128 stands for zero in the data rows.
Some points:
[108 176 135 134 100 142 134 174 139 145 125 132  66 110 114 106 146 151
  60 149 154 112 169 114  81 140  97  88 107  98  82  80 103  96  80 105
 157 173  85 123 112 100 167 142 127 166 117 141 103]
[ 90 112 136 137  99  93 133 113 167  99  98 114 188  75 113 134 171 153
 122 103 143 104 157 113 145 159 170  96  64 160 121 107  95 195  97 119
 132  72 157 119 146 130 164 166  91 147  96  81  90]
[157 140 177 156 163 128  88 134 147 106 178 136 115 128 127 145 102 176
 151 141 160 103 119 201 113 102 117 152  95 144  71 127 168 124 131 165
 124 130 155  55 152 178 158  89  74 135 134 122 152]
[134 185 109 113  96  94 142 105 135 120 133 155 153  44 152  97  96  88
  90 111 112 122 178 161  91 139 147 165 128 154  97 127 124  73 161 152
  85 149 105 161  89 112  89 123 147  93 143 132 104]
[159 122 141 109 108 160 126  87 107 156 111 138 163 143 150  85  90  86
 178 127  93 129 111 163 109 183  91 111  46 112 104 141 166 129 136 118
 163  91 144 134 124 118 155 178  90  90 132 136 112]
[106 147 131 149 115 179 165 116 118  65 163 110  97 143 164 127 118 110
  94 143 146 150 122 138 177 130 155 123 110 177  83 142 144 143 113 115
  52  86 119 157 129 111 170 146 111 124 115 101 127]
[129 133  66 182  86 135  83 108 150 188 130 153 107 119 125 144 112  91
 154  88 140 152  83  60 181 118 164 147 123 151  80 164 166 123 103 167
 159 132 135 102 172 176 122 147 153 162  85 104 148]
[ 97 113 140  70  97 125  74 154 174 156  83 141 120 172 104  80 150  77
 159 118 158 175 190 100 106 114 143 158  71 152 109 149 155 109 152 133
 145 113 159 114  74  79 121  71 156 133  98  65 144]
[146 111 147 122 151 146 170 113 155 122 140 134 127 145 207 116 119 110
 116 121  79 120 126  84 111 145 108 158 111 194 152 116 115 141 168 123
 185 143  93 101 121 185 147 100 132 175 186 144  67]
[127 125 118  98  95 140 146 178 102  96 111  96 137 132  97 134 122 164
 175 153 101  88 130 119 163 152  99 185  60 115 127 117 111 139 148 114
  97 173  47 169 184 152  88 139 137  68  66  73 110]
[ 97 124  84 107 179 112 149 123 144  67  55 101  67 131 168 161 120  60
 180 130 150  72 161 161 124 104  79 112 202 143 104 122 139 151 131 114
 132 101 147  96 128 153 150 139 178 142 104  98 143]
[166 169 103 121 154 111 164  70 163 135 118 141 121 193  83  99 116 122
 144 112 100  82 119 133  78 121 175 129 121 100 183 159 109  95  69 132
  43 125 102 121 113 153 130 105 132 133 140 128 106]
[136 148 196 145 166 126 182 102  88 173 141  77 128 145 174 151 123 136
 101  89 178 141 128 154 133  97 145 183 128 170 163 132 140 170 121 150
 139 103 136 173 145 121 115  89 145 122  74  97 152]
[137 171 120 114 192 145 182 154 188 168  95  97  92 119 107 163 120 178
 166 167  78 187 116  98 138  75 131 118 112  87 123 163 186  90 151 102
 140 117 186 118 168  73 133 162 117 165 154  96  59]
[125 125  94 107 154 119 144 110 150  94 118  86 148 119  96  98 120 136
 141  66 148 167 140 132 112 122 183  84 154 105 108  84 172 167 127  98
 142 145  66 168 161 157  44 101  93 163 164 145 122]
[125 138 132 185 163 166 180 184 114 107 171 194 179 146 164  99 159 111
 188 134 108 139 132 176 126 127 144 118 124  93 122 116 188 167 119 163
 146 120 156 189  64 100  89 102 158 182  99 131 166]
[161 137 165 119 103 133 151 165 102 169  79 147  69  66 152 165 139 100
 109 134  96 135 113 112 132 122 101  86  92 108 180  93 162 166  97 190
  73  79 151 100  77 173  81 130 142  98 122 121  90]
[119 161 137 109 155 169  68 101 159 109 144 139 123 121 105  62  81 165
 144 181  88 100 160  80 147  66 106 146 158 186 155 131 103 161 122 165
 127  93 113 118 137  74  87 176 110 147  94 194 171]
[120 113  88 138 110 160 131 116 139 145 110 159 158 118 152  82 176  96
  93 132 110 126  46  78  98 122  89 108 159 123 114 108  90 144 144  86
  84 147 167 155 163 121 160  84 125  97  93 131 132]
[ 98 163 179 110 109 101 125  99  96 119 105 141  94 147  72  80 128 106
  97 107  61 154  85 143 150 160 102 119 190 169 106  89 185 157 120 107
 145 173 169 148 125 120 128 186 113 103 126 134 109]
[112 137 108 116 141 143  92 202 129 159  77 106 166 110 105  81  78 152
 142 112 105 102  55 172  84 154 151 138 150 152 106 131 123 136 114 147
 141  80  89 101 113 138 141 105 140 135 134 152 162]
[114  93 141 104  95  91 137 115 161 157 117 165  77 109 176  85  78 175
  89 134 166 100 142 138 122 115 123 101 150  93  94 180 154 149  97 105
 165 170 165 158 143 168  99  76  91  79 109 135 132]
[180  88 155  95  93 119 146 142 172 140 149  69 169 117 173  77  95  94
  92 132  94  97 143  93 144  79 139  79 161 103 163 118 161 122 124 170
 130 191  92  99 123  99 192 152 166 146 108  72 163]
[163 130 131  93 158 101  88  93 131 172 158 132  78 110  98  86 148 138
 183  78 186 112 124 129 149 138 112 150 138  85 170  85  85 108 133  67
 129 101 131 124  91  99 158 159 100 122  88 137 164]
[ 84  79 114 118 164 146 147 131 126 150  64 144 158 110 100 167  75 117
  77 125 177 108 123 125 111 159  95 135 144 145 161 136 110 100 110 154
  77 147 117 143  93 147 123 163  52 167 152  77 168]
[ 88  93  71 131 162  95 122 173 126  95 163 110  76 129  73 147 105  78
 114 105  86 126 110 146 144 129 128 152 100  99 138 114 145 148 145 171
  85 185 141 142 137 119 170  86 102  88 139 114 142]
[123 107 133 139 168 134  71  99  83 215 141 158 118  97 166 152 130 125
 134 167 114 154 149 190 109 129 139 169 129  93 143 153 150 187 143  87
 113 135  64 168 176  99 145 189 167 151 187  80 159]
[148 122 146 132 120 150  81 156 187 125 154 119 158 141 126 146 163 112
 130 178 151 113 131 175 163 117 134  98 143 191 188 143 167  71 137 117
 144 155 185 229 132 208 119 183 129  95 165 124 148]
[ 75 149  85  86 103 108 158  93 109 175 182 115  89 151 154 150 120 118
 106 124  88 154 112 136  99 119 103 101  65 151 157 113 135 131 104 112
 137 115 125 156 147 181 134 137 141 116 102 175 164]
[134 169 151  41 106 128  62 127  78  94  71 110 169 145 161 182 168 112
  99 138 122 132 116 151 134  74 168  96 116  86 100 133 162 138 136 112
 107 101 124 157 153 113 177  90 139 121 159 202 177]
[139 111  94 144  78 124 123  84 109  79 101 130 133 128 165 171 166 152
 174 108  92 149 135 122  81 142 121  89 156 120 114 179 120 159 131 119
 110 159  96  89  81 105  97 171  91  77 114 131 132]
[112 161 132  87 130 129 163 141  91 108 163 192 209 154  97 149 130 110
  90 136 182  86 102  92 111  59 108 154 126  70 174 162 152 183 139 118
 171 128 159  91 162  99 117 150 146 111 147  97  64]
[132 144 169 156  62 101 101 141 196  88  84 161  94 135 126 161 120 177
 148 106  77 118  99 157  86 101 141 158 118 149 127 136  53 115 142 144
 141 102 153 193 169 145 133 100 140 156 162  87 154]
[ 82  80 117 127  81 134 139 115 134 141 161 137 157 122 104 151  96 171
 176  96 131 121 166 109 119 142  76  62 154 157 177  89 187  77 114 117
 132  53  91 120 171 101 155  65 128  79 160 137 107]
[132 104 112  65 111 153 165 137  72 125 164 146  92 128 125 169 120 193
 161 151 167 133  87  91 117  89 193  90 114 173 109  89  73 103 153 165
 150 139 162 116 101  93 101 179 176 142 139 108 163]
[157 139 141 191 106 125 176 161 183 171 146 161 139 163 119 144 183 120
 108 166 151 172 131 213 117 110 126 121 193 184 117 103 134 126 133 104
 122 131  87  68 178  80 123 149 127 102 118  92 155]
[120 143 162 170  96 130 104 131  73  99 132 179  96 124 103 146 111  89
  92  71 125  64 122 156 173 138 143  75  96 138 161 139 142  66 175  88
 133 121 121  80 155 107 100 136 131 196 109 120 145]
[168  76 116 169 151 117 103  94 109  82  76 128 117 123  81 139  93 168
  86 114 144 146 108 152 105 158 127 181  93 157 152  80 152 143 100  98
 153 151 163 131 130 102 136 111 190 111 128 161  86]
[134 142 147 130 158 168 174  87 173 138  94 138 158 158  91 190 147 147
  75 130 106 146 172 125 179 208 132 138 128  85 147 147 104 130 135 196
 190 172 137 110 139  87 126 117 156  92 133 171 215]
[ 99 145 176 225 171 117 156 137  74 163 106 115 137 154 172 121 127 162
 172 118 122  74 140  56 120 170 163 128 162  94  97 139 116  91 142 143
 131 139 121 202 112  97 169 131 136  87 146 141 101]
[152 169  93 134 117  60 170 161 149 125 121 157 159 147 117 120 110 133
 149 199 186 157 146 125 152 196 151 112 154  86 144 132 113 145 180 143
 157  91 119 130 142 216 167 173 151 163  98 182 113]
[135 119  73 112  77 125 137 126  96 183 134  69 143 172 139 112 111 192
  71 130 104 100 156 184 170 157 104 110 151 125 119 149 102 165 172 100
  78 126 190 140  86 104 105  95 131 198 125 130  91]
[119 127  69 146 143 119  98 135  97  77 127  93 115 132 173  64 178 124
  84 100 161 137 109 149 125 123 125 169 107  90 151 117 155  53  96 188
 160  99 136 150 160 103 119 175 112 168 159  97 126]
[104 133 122 173 165 111 103 153 125 107 137  78 112 141 161 117 117 114
 108 140  85 110 115 147  90 126 185  81  91  99 156 126 123 138 138  95
 157 128 146  58 132 115  76 146 101  75 101 114 139]
[111 107 205 107 112 178 153 155 154  80 139 134 134 133 107 112  86 130
 154  89 169 196 123 126 129 143 147 106 137  83 126 159  94 124 123  89
  84 167 114 110 114 175 154 170 153 152 106 152  93]
[144  78 130  94 167  96 168 181 142 109 174 135  89 106 110 130 176 162
  85 108 141 118 125  88  92 182 129 161 136 191 137 214 186 125 140 105
 121  89 111 116 108  93 148 156 154 106 119 191 164]
[111  91 149 166  98 150  95 118 100 139 149 121  94 103  80 129 126  84
  94 155  99 168 120 161 136  75 169 156 186  83 171 160  83 100 149 166
 169  74  85 152 101 116 144  89 102 106  84 156  56]
[121 151 108 189  91 180  98 129 165 116 140 120 116 130 133 123 154 185
 116 105 172 118 174 101 171  80 119 184 131  66 149 120 181 152 157 103
 111 125 129 101  97 197 141 153 164  88 189 134 155]
[110 150 137 116 169 138 138  84 137 146 126  95 165  88  97 102 162 152
 137 110 173 144  60 180 140 129  63  71 118 145  90 158 108  89 145 170
 133 148 100 100 101 151 115  92 159 119 135 125  94]
[129 148 141 103 107 107 141 141  67 139 118 119 144 141 175 105 104  79
 157 135 181 153 152  99 151 166 162 163 157 179 118 130  99  98 107 146
  89 142 171  70 196  99  91 112 124  80 182 149  96]
[146 152 109 183 172 115  71 155  45 122 140 137 190 110 107 143 130 160
 145 129  86 184 179  82 120  82 131 120 117 189 166 154 107 115 113 103
 108 192 163  98 109 186 172  96 143 155 122 112 156]
[ 98  60 153 126 169  91 105  85 146 145 127 147 134 119  86  95 169 124
 133 166  92  85 126 120 184 122 176 121 112 112  71 103 124 121 111 137
  81 128 107 107 114 151 114 105 164 134 170 145  98]
[128 128 150 128 142 117 170 128 163 126  97 149 128 101 184  97 144 138
 152 135 126 171  99  89 182 148 106 153 113  93 174 107  97 127 148 121
  95 144 119  99 134  92 137  82  87 157 168 156 202]
These points spread out most along one direction. Take the direction at right angles to it along which they spread out most. Go by this last direction. Where along it does each point below lie, from 0 to 99? 50 is the average, and the first point above lies past it. One standard deviation of the points above along it is 16.
[108 134 104 154 171 125 114  58 142  92 152 108 117 104 160 140  97 105
 112 171 159 132 106 119  95 126 152  93 103 137 144  93 116 122 144  95
 137 111 141 144 121 123 113  87 135 102  86 109 142] 39
[164  97 108  89 171 142 134 129  89  78 116 159 125 107 155 111 149 144
 152 138 102 133 165 169 169 144  90 102 145 110 123 156  88 118  89  99
 158 146 144 165 179 112 110  91 130 154  85 130  93] 54
[129 141 105 164 102  86 112 149 124  95 131  96 115 145 121 138  94  95
 123 156 155 143  85 128 184 113  76 106  97 144 135 153  75 148  76  78
 171 106  70 142  43  99  96 123 141 102 195 111 142] 45
[121 141 134 106 129 103  36 133 187 131 213 137 153 138 192 205 119 143
 167 112 123 132 114 128 143 191 114 144 159  91 148 119 115 149 112 180
 105 168 140 125 118  63 140 125 136 164 134 149  69] 59
[158 123  90 166 109 158 177 141 110 167 115 137 108 130  96 118 140  94
 178 106 172 114 157 176 131  58 153 112  97 178 122 131  78 186 140 172
 150 177 153 164 145  90 181 134 100 114 174 205  95] 50
[200 103 143 175 122 115  85 132 106 110 148 111 117 153  75 143 108  99
  99 147 170 146 129  50  81 129  71  83 119  92  72 121 145 154 153 145
  81  98 136 179 160 104  94 130 129 131 129 110 148] 45
[118 157 158 104 159 167  51 132 133 148 116 118  80 159 122 112 190 124
 138 140 164 122 145  91  95 187 119 122 151 173 169 142 108 164 151 164
 148 156 103 116 137 178 100 108 113 151 143 131  79] 54
[108 114 153 135  94 144 156 140 149 150 174  53 154  88  88 159 139  44
 152 126  92  97 142 118  94 146  97 176 137  93  96 134  82 104  98  77
 138 104 185 112 161 154  84 143 137 163 133 180 166] 52
[102  63 144 135  83  88 147  91  84 122  97 120 141 164 162 114 148 156
 146 147 116 148 126 131 100  64  82 173 128 104 111 111 131  81 126 163
 103 149 103 103 109 163 105 168 108 161  89 173 121] 52
[133 149 142  92 173  75 157 127 137 143 156 141 155 133  96 163 145 128
 129  77  83 118 148 103 145  75  94 141 146 155  77 116  93 121 129 143
 157  99  90 142  99 155 116 147  91 122 123  83 143] 51
[155 135 120  87  90 156 156 117  58  95 173 131 118 118  92  98 144 152
 137 163  90 134 139 117 111 183 158 154 180  89 110 114 105 128 118 145
 164  89 163  96 108 178 162  87 105 126 171  41 168] 53
[160 106  89 106 184 166  84 175 153 154 112 160 158 154 180 166 109 137
  65  92 103 137 143 118 150 130 138 151 140 114  76  86  84  92 127  94
 117  80 121 110 107 160 119 157 114  73  98 150  88] 53
[151 145 116 112  83 144 142 104 137 136 104 116 145 108 104 191 139 125
 153 179 153  85 107 102 126 149 170 180 144 163 114 109 208 102 112  78
 149 166  93 122  79  99 130  79  82 167  88 146 101] 55
